Each named turn below is shown by a few rows before and after it. Which turns, in which order, take the first row of each later pair to the second? The first pair is answered.
Zales (before => after):
[-0.42 -1.17 -0.06 -0.85 -1.16  2.69  3.03  1.33 -1.46 -2.36 -0.67 -0.33
 -0.30 -0.35  2.01  4.49  1.40  1.00  0.84  1.68 -1.95  0.74  2.45  2.55
 -1.17 -1.07  1.16  0.87 -2.00 -1.25 -2.02  3.07 -2.67  1.28 -2.40  0.19
  0.27  0.53 -2.02  0.16  1.03  0.56 -2.25] => [ 1.29 -0.48  0.60  0.90 -1.67  2.81  3.23 -0.77 -1.44 -2.40 -1.25 -0.90
  1.30  0.80  0.88  5.12  2.64 -0.67 -0.04 -0.22 -2.56 -0.10  2.78  2.14
 -1.11 -0.58  1.35  2.20 -1.36  0.59  0.07  1.55 -2.23  2.17 -2.71  1.53
 -0.11  0.62 -1.22 -0.48  1.44 -1.00 -1.10]
[-1.60  0.51 -1.50 -0.15  0.76 -0.72 -1.02  0.80  0.63  0.67  0.25  1.88
 -2.53  0.66  2.05 -2.52 -0.08  0.80 -0.17  0.67  0.49 -0.14 -0.21  0.26
 -1.10  2.05 -0.79  0.03  1.10  0.05  0.14  1.55  0.46 -2.96 -1.35  0.41
  1.10 -0.34  0.96 -0.25  0.59 -0.81 -2.20] => [-0.83  0.43 -1.78  0.62  0.86 -0.44 -1.07  1.60  1.01  0.76 -0.62  1.57
 -2.16  2.64  0.03 -0.72  0.63  1.23  0.19  1.04  0.30  0.06 -1.19  1.89
 -1.06  2.46  0.83  0.22  1.15 -1.11 -0.24  2.30 -1.02 -1.43 -1.55  0.47
  0.60  0.89 -0.33 -0.30 -0.27  1.10 -0.64]
[-0.43  1.16  0.47 -0.55 -0.70  2.42  1.05  0.42  0.26  0.71 -1.39 -0.52
 -0.46  0.25  0.31 -0.10 -2.40  0.29 -0.66  0.07 -1.78  1.74  1.66 -2.58
  0.40 -0.29 -1.01  0.74 -2.03  0.55 -1.20 -0.22  0.76  0.71  1.28 -0.90
 -0.71  0.41  0.38 -1.50  0.20 -1.51  0.10] => [-0.62  1.03  0.29 -0.72 -0.76  2.70  1.11  1.02  0.30  0.87 -1.58 -0.44
 -0.58  0.73 -0.19 -0.27 -2.74  0.63 -0.20  0.43 -1.71  1.83  1.31 -1.96
  0.44 -0.45 -0.59  0.31 -2.10  0.05 -1.77  0.45  0.25  0.85  0.91 -1.20
 -0.68  0.79  0.06 -1.56 -0.43 -0.53  0.44]
[ 2.45 -0.68  2.14  0.94 -0.75  1.49 -0.63 -0.06 -0.60 -1.67 -0.30  1.27
  0.96  2.16 -3.16  1.99  1.51 -0.82 -0.68 -1.17 -0.91 -1.43 -0.81  0.90
  0.49  0.11  2.25  0.40  0.37 -0.56  1.42 -1.89 -2.54  3.14  0.74  0.70
 -3.04  0.61 -0.61  0.06 -1.75 -0.06  3.45] => [ 1.40 -0.52  3.31 -0.70 -0.99  0.38 -0.76 -1.51 -1.07 -1.96  1.22  1.96
  0.74 -1.67  0.30 -0.86  0.23 -1.84 -1.74 -1.73 -1.25 -2.06  1.09 -2.04
  0.01  0.43 -0.68  0.41  0.21  1.79  1.90 -3.30  0.44  0.96  1.61  0.81
 -2.09 -1.81  2.30  0.13 -0.11 -3.59  0.37]
sobon (before => after):
[ 0.12 -2.05 -0.32  1.16  0.72 -0.05  0.90  1.11  0.63  1.08 -0.68  0.53
 -0.89 -0.97  0.36 -1.42 -0.32 -0.07 -0.50 -0.19  0.73 -0.90 -0.38 -1.27
 -0.17  1.45 -0.22  0.92  0.02  0.97  0.08 -1.73  0.15  0.26  0.23  0.12
 -1.50 -1.00  0.93 -0.72 -0.65  1.12 -0.23] => [-0.02 -2.25 -0.26  0.39  0.79  0.24  1.13  1.60  0.79  0.93 -0.66  0.56
 -0.97 -1.21  0.07 -1.18 -0.59  0.27 -0.51  0.21  0.77 -0.60 -0.32 -1.14
 -0.22  0.86 -0.28  0.55 -0.40  0.61 -0.37 -1.22 -0.19  0.15  0.36 -0.34
 -1.28 -0.93  0.64 -0.47 -0.78  1.70  0.07]
[ 0.11  0.40  1.41 -0.28  0.59  0.15  0.14  0.53 -0.83  0.19  0.66 -0.13
 -0.60  0.18  0.18 -0.15 -0.26  0.88 -0.38  0.58 -0.97 -0.34 -0.15 -0.59
 -0.74  0.13 -0.35 -1.27 -0.86  0.24 -0.18 -0.50  0.37 -0.23 -0.66 -0.17
  0.72 -0.54 -1.65  1.10  0.74 -0.03  0.99] => [ 0.57  0.54  1.47  0.15  0.45  0.13  0.14  0.04 -0.71  0.13  0.66 -0.30
 -0.32  0.62 -0.08  0.01 -0.19  0.57 -0.48  0.28 -1.33 -0.71  0.02 -0.74
 -0.30  0.10 -0.25 -0.84 -0.58  0.67  0.32 -0.70 -0.03  0.16 -0.79  0.43
  0.29 -0.37 -1.68  1.01  0.89 -0.09  1.26]
[ 0.44 -0.59  0.09  0.40  0.05  1.36  0.34 -0.26 -2.12 -0.70  0.01 -0.80
  2.06 -0.33 -1.57  1.06  0.98  0.23 -0.20  0.65 -0.49  0.74 -0.63  1.25
  0.05 -1.06  0.09 -0.15 -0.67 -0.88 -0.88 -0.69 -0.15  0.79  1.11 -0.40
  0.85  0.78 -1.60 -0.66 -0.35  0.49  2.33] => [ 1.16  0.45 -0.58  1.74  0.38  0.48 -0.24 -1.55 -1.63 -0.34 -0.31 -0.35
  1.66  0.94 -1.37  0.85  1.55 -1.16 -0.86 -0.46 -0.66  0.00 -0.34  0.34
  0.13  0.19  0.42  0.80  0.58  0.47  0.89 -1.60  0.41 -0.02  1.07  0.48
  0.11  0.57 -0.21 -1.14  0.46 -0.87  1.59]
ged (before => after):
[ 0.57  0.15  2.92  0.78 -1.73  2.32 -0.23 -2.17  3.37 -0.53  0.22 -0.80
  1.42 -1.26  2.16 -2.17  0.23 -0.85  0.32 -3.12 -0.75 -0.98  0.60 -0.45
 -0.57  4.67  1.36  2.17 -0.22  0.30  3.79 -2.88  1.90  2.11 -3.12 -0.67
 -0.08 -0.73  3.01  0.66  0.01 -4.21 -2.65] => [ 0.76  0.70  0.67  2.24 -0.48  1.62 -0.57 -0.52  5.01  0.57 -0.68 -0.33
 -0.64  1.85  1.43 -1.40  0.63  0.22  1.32 -2.17 -0.48 -0.55 -0.45  1.80
 -0.53  5.97  3.80  1.93  1.48 -1.40  3.23 -0.53 -0.05  1.61 -3.86 -1.14
 -1.21  0.71  2.11  0.39 -0.86 -2.49 -2.63]
[-2.04 -1.80  1.03 -2.20 -0.61  0.52  0.54  1.48 -1.00 -0.58  0.92  0.04
 -0.12 -3.09  1.16 -1.54 -2.07  0.83  0.33  1.98  0.14  0.43  0.37 -0.56
  0.16 -0.05 -1.57 -1.73 -1.50 -0.86 -3.08  1.12  0.59 -0.94  0.47 -0.94
  0.75  0.36 -1.33  1.26  0.22  0.57 -0.62] => [-2.24 -1.58 -0.32 -1.55  0.15  0.04  0.15  2.09 -0.40  0.24  0.34  0.56
 -1.39 -1.59  1.11 -1.06 -1.90  1.33  0.75  2.13  0.39  0.55 -0.19  0.47
  0.00  0.55 -0.39 -1.79 -0.61 -1.96 -3.27  2.31 -0.16 -1.16 -0.12 -0.96
  0.40  0.84 -1.79  0.94 -0.19  1.24 -1.11]
[ 0.97 -2.45  1.86  0.43  0.34 -1.30 -1.45 -0.25 -1.41  0.14 -0.28  2.75
  1.08 -4.03 -1.81 -0.66 -0.95 -1.75 -1.52  3.68  0.97 -0.22 -3.33  0.20
  0.60  0.46 -2.73 -2.98 -0.28 -1.99 -0.35 -0.24 -2.11  1.67  0.65 -1.74
  1.48 -2.13 -1.17  0.67 -1.49 -0.52  2.23] => [ 0.45 -1.96  1.06  0.48  0.79 -2.16 -1.87 -0.29 -0.47  0.61 -0.39  3.31
 -0.33 -4.01 -0.66 -1.86 -1.05 -1.61 -1.30  3.74  1.26 -0.28 -3.34 -0.14
  0.57  1.63 -2.84 -3.36  0.52 -2.23 -0.37  0.14 -1.67  0.19  0.66 -2.00
  0.93 -2.46 -0.08  0.94 -1.33 -1.32  0.54]
[ 1.80 -0.38 -1.50  0.72  0.71 -0.53 -0.68  4.14  0.21 -0.66 -4.23 -0.45
  1.35  4.42 -2.22  3.44  0.52 -0.77  2.03 -1.73  0.52 -2.48 -4.97  1.80
  0.31 -1.39  3.36  3.44  1.67  0.29  1.73 -2.74 -2.42  0.72 -0.79  2.26
 -0.29 -0.31 -2.75 -1.63  1.23  0.67  3.25] => [ 1.23 -1.02  1.73 -1.84 -0.46 -0.08 -0.17  1.53 -1.72 -2.16 -2.11 -0.80
  3.68 -1.06  0.71  1.31 -0.44 -2.40  0.23 -2.71 -0.01 -3.57 -3.32 -1.82
  0.25 -2.75 -0.65  3.71 -0.36  3.97  2.33 -5.96  0.78  0.10  0.35  2.68
  1.09 -2.82 -0.45 -1.28  2.93 -3.14  1.88]
Pairs:
(2 to 3 turns a pair)
[-2.00 -0.44 -2.42 -0.31  2.49 -1.03 -0.03  2.28 -1.48 -0.88  2.08  1.08
  0.50 -1.61  0.40 -0.62 -1.88  1.57 -0.28  0.29 -2.33  0.58 -0.98  0.92
 -0.98  2.54  3.80 -1.84 -0.29 -0.21  0.40  0.71  1.07 -0.96 -0.03  0.25
  0.82  0.93 -1.99  0.23 -0.11  0.39 -2.37] => [-1.34 -1.08 -0.42 -0.76  1.58 -0.36  0.44  0.79 -2.83 -1.98  2.34  0.29
  2.85 -3.29  0.31 -0.22 -1.70  0.73 -1.09 -0.52 -2.90 -0.05 -0.39 -0.33
 -0.84  1.54  2.45 -1.34 -1.14  1.40  1.16 -1.46  1.95  0.23  0.51  1.17
  1.45  0.84 -2.11  0.05  0.24 -0.56 -0.99]	Zales then ged then Zales
[ 1.14  2.70 -4.63 -0.85 -0.75 -1.03 -1.65  2.24  2.45  0.45  1.48 -1.52
 -2.24  3.70 -3.08 -0.15 -0.16 -0.70  1.30 -0.49  0.51 -0.78 -3.79  2.00
  3.65  1.84  0.34  3.72  1.89 -2.71  0.67 -0.64 -1.64  1.44  1.01 -0.59
  1.63  0.38 -1.18  0.76 -2.02  0.06 -0.28] => [-1.22  0.70 -1.41 -4.66 -2.29  0.30 -0.66  3.19  0.16 -1.83  3.29 -1.90
 -0.20 -2.08 -0.97 -1.03 -2.36  0.01  0.60  0.92  0.50 -0.70 -2.84 -0.29
  3.17 -0.91 -3.15  2.65 -1.43 -1.99 -1.68 -1.65  0.14  1.59  1.96 -1.62
  3.92 -0.93 -1.67  1.82 -1.74 -0.05 -0.40]	ged then Zales then Zales
[ 1.30 -0.88  2.51 -0.50 -1.31  1.15 -3.53  1.52 -0.13  0.01  0.50  3.57
  3.10  2.10 -2.40  3.13 -0.81  2.12  2.54 -0.32  0.12 -0.93 -1.25  1.10
 -1.23 -1.05 -1.03 -0.64 -1.67 -4.13  0.39  2.03 -3.69 -0.16 -0.38 -2.80
  1.39  0.09 -0.91 -0.85  0.70  2.15 -0.27] => [ 0.85 -1.51  3.77 -1.81 -1.82  1.60 -2.99  0.96 -0.96 -0.61  1.09  3.17
  4.00 -0.08 -1.42  2.48 -1.39  2.21  2.13 -0.28 -0.15 -1.37 -0.83 -0.04
 -1.40 -1.56 -2.29 -0.71 -2.92 -3.32  0.01  0.85 -2.72 -0.27  0.23 -2.74
  1.97 -0.80 -0.63 -0.23  1.30  1.40 -0.24]	ged then Zales
[-0.85 -1.21  0.15  1.66  0.62 -1.46 -0.15 -2.28  0.84 -0.07 -0.09  0.95
 -0.06 -0.12 -0.95 -2.47 -0.48 -1.19 -1.56 -0.96 -2.42 -0.40  0.78 -1.50
 -1.04  3.07 -2.27  0.45  0.93  2.99  2.15 -0.93  2.44 -0.67 -0.08  1.98
  0.94 -1.89  1.16  0.52  2.61 -4.25 -3.29] => [-1.68 -1.14 -2.71  2.34  1.83 -1.65 -0.42  1.33  2.23  1.02 -1.05  1.28
 -2.75  2.75 -2.18 -1.53 -0.68  1.36  0.35  1.41 -1.38  0.70 -0.81  1.76
 -1.46  4.08  0.50 -0.79  2.20 -0.94 -0.02  2.95 -0.21 -1.12 -0.89  0.37
  0.37 -0.43 -1.25  0.86  0.94 -0.45 -3.29]	ged then sobon
[-0.28  1.34  0.54  1.35  0.67  0.30 -0.46 -1.52  0.53 -0.19 -0.23 -0.42
 -0.88  0.48  0.24  0.41  0.48 -0.28 -0.05 -2.61 -1.46 -2.02  0.67  0.81
  1.11  0.80  0.99 -0.71  1.77 -1.25 -1.06 -0.23  2.28 -1.26  0.48 -0.25
 -2.69 -0.66 -0.73 -0.11  0.61 -0.89 -2.21] => [-0.74  1.10  0.12  1.14  0.91  0.18 -0.64 -0.59  0.44 -0.03 -0.43 -0.34
 -1.45  0.74 -0.05  0.69  0.14  0.44  0.63 -1.95 -1.58 -1.56  0.32  1.34
  1.03  0.83  1.34 -1.06  1.80 -2.10 -1.85  0.90  1.45 -1.42  0.50 -0.73
 -2.72 -0.06 -1.71  0.43  0.09  0.08 -2.11]	Zales then Zales
[-0.35 -1.57  1.51  0.64 -1.49 -0.59  2.06  1.36  0.05 -3.40 -1.95 -0.56
  0.76  1.56 -2.56  1.65  1.86  0.96  0.50  0.17 -0.10  0.33  0.36  0.48
  0.96 -0.95  0.85  0.68 -1.44  0.10 -0.72 -0.18 -2.14  2.64 -0.29 -0.95
 -0.17  1.95 -0.15 -1.45 -1.27  0.86  2.24] => [-0.80 -0.65  1.07 -0.07 -0.84 -2.19  1.55 -0.70  0.58 -3.29 -0.65  0.49
 -1.05 -0.47  0.88 -2.07  0.87 -0.47 -0.49 -1.02  0.00 -0.81  2.12 -2.07
  0.61  0.73 -1.66  1.06 -0.52  2.52  1.07 -1.12  0.60 -0.59  0.06 -0.87
 -0.17 -0.48  3.26 -1.90  0.65 -2.85 -1.78]	sobon then Zales
[-0.58 -1.12  0.20 -1.96  2.13 -0.94 -0.47 -0.40  0.05  0.09  0.76 -1.62
 -0.70 -1.49  2.24 -3.34 -1.43 -0.99  0.99  0.34 -0.18 -1.77  4.27 -2.56
  0.12  0.86 -1.65  1.89  0.79 -0.76 -0.44 -1.10  2.16 -1.65  0.24 -2.00
 -2.12  1.58  1.05 -1.54 -0.92 -2.16 -0.97] => [ 0.80 -0.39 -0.74 -0.01  2.47 -1.20 -0.99 -1.33  0.78  0.60  0.19 -1.47
 -0.72  0.59  1.35 -2.75 -0.29 -1.48  1.06 -0.47 -0.42 -1.99  4.04 -2.00
  0.41  1.51 -0.80  2.44  1.69 -0.51  0.90 -1.43  1.67 -1.39 -0.33 -1.46
 -2.66  2.03  1.50 -2.29 -1.19 -2.42 -0.38]	ged then Zales then Zales
[ 1.06  0.49 -0.27 -0.54 -0.72  0.64  1.21 -0.49  1.62  0.43  0.30  0.20
  0.14  0.82 -2.70 -2.29  0.82 -0.06 -0.72 -1.13 -0.53  0.36 -0.72  4.04
  0.40 -0.55  1.66  0.51  0.60 -2.64  2.20  3.21 -1.81  0.58  0.44 -0.18
 -1.02  2.80 -0.12 -1.86 -0.90  1.68  0.82] => [ 1.80  1.33 -0.10 -0.15 -0.74 -0.03  1.01 -2.51  1.49  0.40  0.63  0.24
  0.15  0.18 -2.00 -3.35  0.96 -1.65 -1.47 -2.38 -0.48 -0.64  0.09  2.66
  0.44 -0.10  0.79  1.48  1.18 -0.40  3.91  1.56 -0.50 -0.17  0.63  0.72
 -1.31  1.80  1.86 -2.09  0.02 -0.95 -0.21]	Zales then ged
[ 0.75  0.82 -0.49  1.47 -0.61  0.66  0.04 -1.13  0.35 -0.10  0.21  0.31
 -0.09  1.43 -1.09  0.85  1.42 -0.65 -0.40 -0.07 -0.86  0.07 -0.77 -0.29
  0.43 -0.02  0.50  0.94  0.41  1.05  1.23 -1.85 -0.29  0.94 -0.33  0.50
  0.74  0.76  0.38  0.19  0.14  0.02  1.28] => [-1.26  0.26 -0.48 -0.37 -0.44 -0.06  0.07  0.11  0.33  0.18  1.42  1.06
 -1.63 -1.24  1.42 -1.28  0.07  0.19 -0.11  1.19 -0.14  0.10 -0.11 -1.33
  0.10 -0.03 -0.90 -0.19 -0.19  0.62 -0.27 -1.06  0.80 -1.21 -0.13 -0.65
  1.50 -0.26  1.10  0.67  0.36 -0.28 -1.12]	ged then Zales
[-2.42 -1.89 -2.68 -0.12  1.78 -1.21  0.27  2.03  0.96  2.43 -1.65  0.03
 -0.35  3.01 -0.80  1.53 -0.88 -0.60  1.04 -0.07  0.82 -0.54  1.83 -0.66
  1.23  0.35  0.66  2.52  2.47 -1.03  1.63  1.24  0.74 -1.79 -3.94  0.86
 -1.62 -0.93 -0.36  2.12 -0.96 -0.93 -0.57] => [-2.29 -2.39 -0.01 -1.73  0.61 -0.28  1.11  0.40 -0.65  1.15 -0.48 -0.70
  2.24  0.05  0.10  1.24 -1.23 -1.61 -0.21 -0.65  0.39 -0.95  3.07 -2.49
  1.47 -1.09 -1.84  2.80  0.81  1.31  1.87 -1.30  2.38 -0.96 -3.10  1.31
 -0.29 -2.01  0.22  2.27 -0.15 -2.81 -0.07]	ged then ged
[-0.22 -2.13  1.46 -0.90 -0.42  1.75  0.77  1.18 -1.19 -0.63  0.06 -0.25
  1.85 -1.41 -0.97  2.06 -0.52  0.72 -0.54  1.46 -0.12 -0.06 -0.62  0.24
 -0.02 -1.88 -0.54 -0.64 -2.23  0.34 -1.57 -1.19 -0.44  1.62  0.90 -0.36
  1.75  0.20 -1.99  0.75 -1.09  1.12  2.00] => [-0.65 -1.62 -0.47 -0.48  0.79  0.61  0.26  2.84 -0.03  0.44 -0.18  0.52
 -0.88  0.11 -0.39  1.14 -0.92  1.74  0.44  2.53  0.48  0.33 -0.95  1.13
 -0.27 -0.65  0.31 -1.06 -0.99 -1.66 -2.53  0.93 -1.01  0.06  0.30 -1.32
  1.11  0.47 -2.13  0.84 -1.34  2.31  0.49]	ged then Zales
[-0.30 -1.80 -3.40 -0.75  0.48 -1.28  0.28  3.22  0.61 -2.06 -0.87  0.83
  0.85  3.03 -1.26 -0.90  1.37  0.79  1.60  0.34 -0.29  3.53  1.67  0.45
  1.47 -3.58  0.31  2.43  0.41 -1.82 -0.18 -0.87 -2.23 -1.76  0.19 -1.40
 -3.91 -2.04 -1.74  1.08 -1.23  3.24  5.46] => [-1.55 -2.24 -1.65 -3.12 -0.40 -1.36  0.79  2.48 -0.57 -2.81  0.91  1.27
  1.57 -1.31  1.69 -2.81  0.31  0.08  0.49  0.41 -0.41  2.83  3.06 -2.23
  1.13 -4.38 -3.00  2.41 -0.95 -0.24 -0.68 -2.32  0.32 -3.14  1.03 -1.52
 -2.71 -3.72 -0.36  1.76  0.16  1.00  3.81]	ged then sobon then Zales
[ 0.66 -1.34 -3.03 -0.81 -0.78 -0.12 -2.30  1.12 -0.86  0.90 -0.24  0.47
 -2.42 -0.71 -1.30 -1.54  1.06  2.81 -2.78 -1.60  0.08  2.07  0.98  2.99
 -2.06 -1.19 -0.11 -2.17  2.41 -0.71  1.15  1.53  0.08 -0.85 -3.96 -2.42
  0.10  1.18 -1.95  0.41 -1.62  1.08 -1.90] => [ 0.25 -2.27 -1.33 -1.92 -1.73  0.81 -2.16  1.44 -1.97 -0.36  0.13 -0.25
 -0.51 -2.61 -1.34 -0.88  0.75  3.25 -3.08 -1.31  0.02  2.25  1.09  2.55
 -1.85 -2.57 -0.84 -2.48  0.89 -0.43  0.09  0.81  0.25  0.27 -3.28 -2.45
  1.12  0.97 -2.51  0.60 -1.83  1.61 -0.86]	ged then ged then Zales
[-2.80  0.71  0.37  0.15  1.14  1.44 -0.68  4.02  0.80 -1.61  2.00  1.17
  0.18 -4.88 -0.85 -0.59 -2.12 -0.52  3.18 -1.91  0.14 -0.94  1.53 -1.64
 -1.54 -4.90 -2.39 -1.83 -2.56 -0.26 -2.04 -2.05  1.99 -0.35  3.67 -1.18
  2.48  0.83  1.47  1.46  2.47  2.61  5.60] => [-2.62  1.43 -2.21  1.81  2.38  0.61 -1.31  6.07  2.71 -0.09  0.51  1.62
 -2.44 -1.11 -2.09  0.11 -1.74  0.52  4.26 -1.12  0.63 -0.19  0.62  0.91
 -1.49 -3.64  0.37 -1.90 -0.67 -2.54 -2.42  0.46 -0.06 -0.67  2.65 -1.75
  1.32  2.16  0.35  1.28  1.24  4.55  5.47]	ged then ged
[ 2.79 -0.20 -0.27 -2.20 -2.55  1.90  0.10 -2.70  1.29 -3.09  0.60  2.62
 -1.35 -1.71  2.50 -1.96  0.16  1.19 -0.80 -2.38 -5.36  0.23  2.52 -3.06
  0.12 -0.36 -0.43 -1.95  0.77  1.17 -0.84 -2.54  4.43 -1.54 -1.37  0.27
  1.59 -4.54 -0.12  1.14  5.36 -1.93 -0.86] => [ 3.74 -0.99 -2.01 -0.09 -2.25  3.16  0.17  0.43  1.79 -2.55 -1.79  1.88
 -1.08  3.43 -2.29  2.08  1.72  3.17  1.12 -1.13 -5.39  1.82  0.44  1.21
  0.69 -0.61  4.05 -2.59  1.08 -2.69 -2.04  0.07  0.18  1.17 -2.49 -0.19
  0.61 -1.42 -4.34  1.19  2.26  3.44  3.25]	Zales then Zales
[ 3.28 -2.50 -0.50  3.05  1.44  3.21 -1.11 -0.34  0.42  0.27 -2.65  0.90
  1.40  2.53 -2.47  1.07  2.05  0.69  2.44 -2.11 -1.56 -1.72 -1.45  1.73
 -0.94  0.90  1.32 -0.56  0.43 -0.81  1.65  0.33 -1.52  2.37 -0.72 -1.53
 -0.51 -1.91 -2.62 -2.10  0.36  1.78  1.09] => [ 3.15 -1.28 -1.30  3.38  2.44  1.65 -1.75 -1.89  1.33  0.89 -1.88  2.01
 -0.58  1.84 -0.34 -1.79  1.62 -0.78  2.29 -2.74 -1.30 -2.51 -0.37  0.13
 -1.35  2.35  0.11 -0.20  2.13  0.49  2.94 -0.16  0.17 -0.43 -0.68 -1.23
 -1.00 -3.68  0.22 -2.49  1.89 -0.85 -2.07]	Zales then ged
[-0.54 -2.14  1.72  2.56 -1.92  1.71 -0.20  0.79  1.14 -1.38  0.14  0.53
  0.21  1.10 -2.53  2.39  1.27 -0.73 -1.96  0.47 -0.68  0.57 -2.05  2.00
  0.63 -0.32  1.40  1.16 -1.79  0.91  2.49  0.91  0.98  1.59 -0.60 -0.78
  0.76 -0.21 -2.85 -2.79  0.79 -0.45  2.66] => [-2.40 -2.68  1.47  1.17 -1.65  1.22 -0.16  2.59  1.33 -1.26  0.87  1.23
 -1.30 -0.07 -1.00  1.52  0.16  1.12 -1.40  2.05 -0.03  1.04 -1.96  2.38
  0.37 -0.44  1.00 -0.04 -2.41 -0.96  0.27  2.50  0.90  0.65 -0.39 -2.07
  1.40 -0.33 -3.34 -2.01  0.60  0.79  1.63]	Zales then Zales then Zales
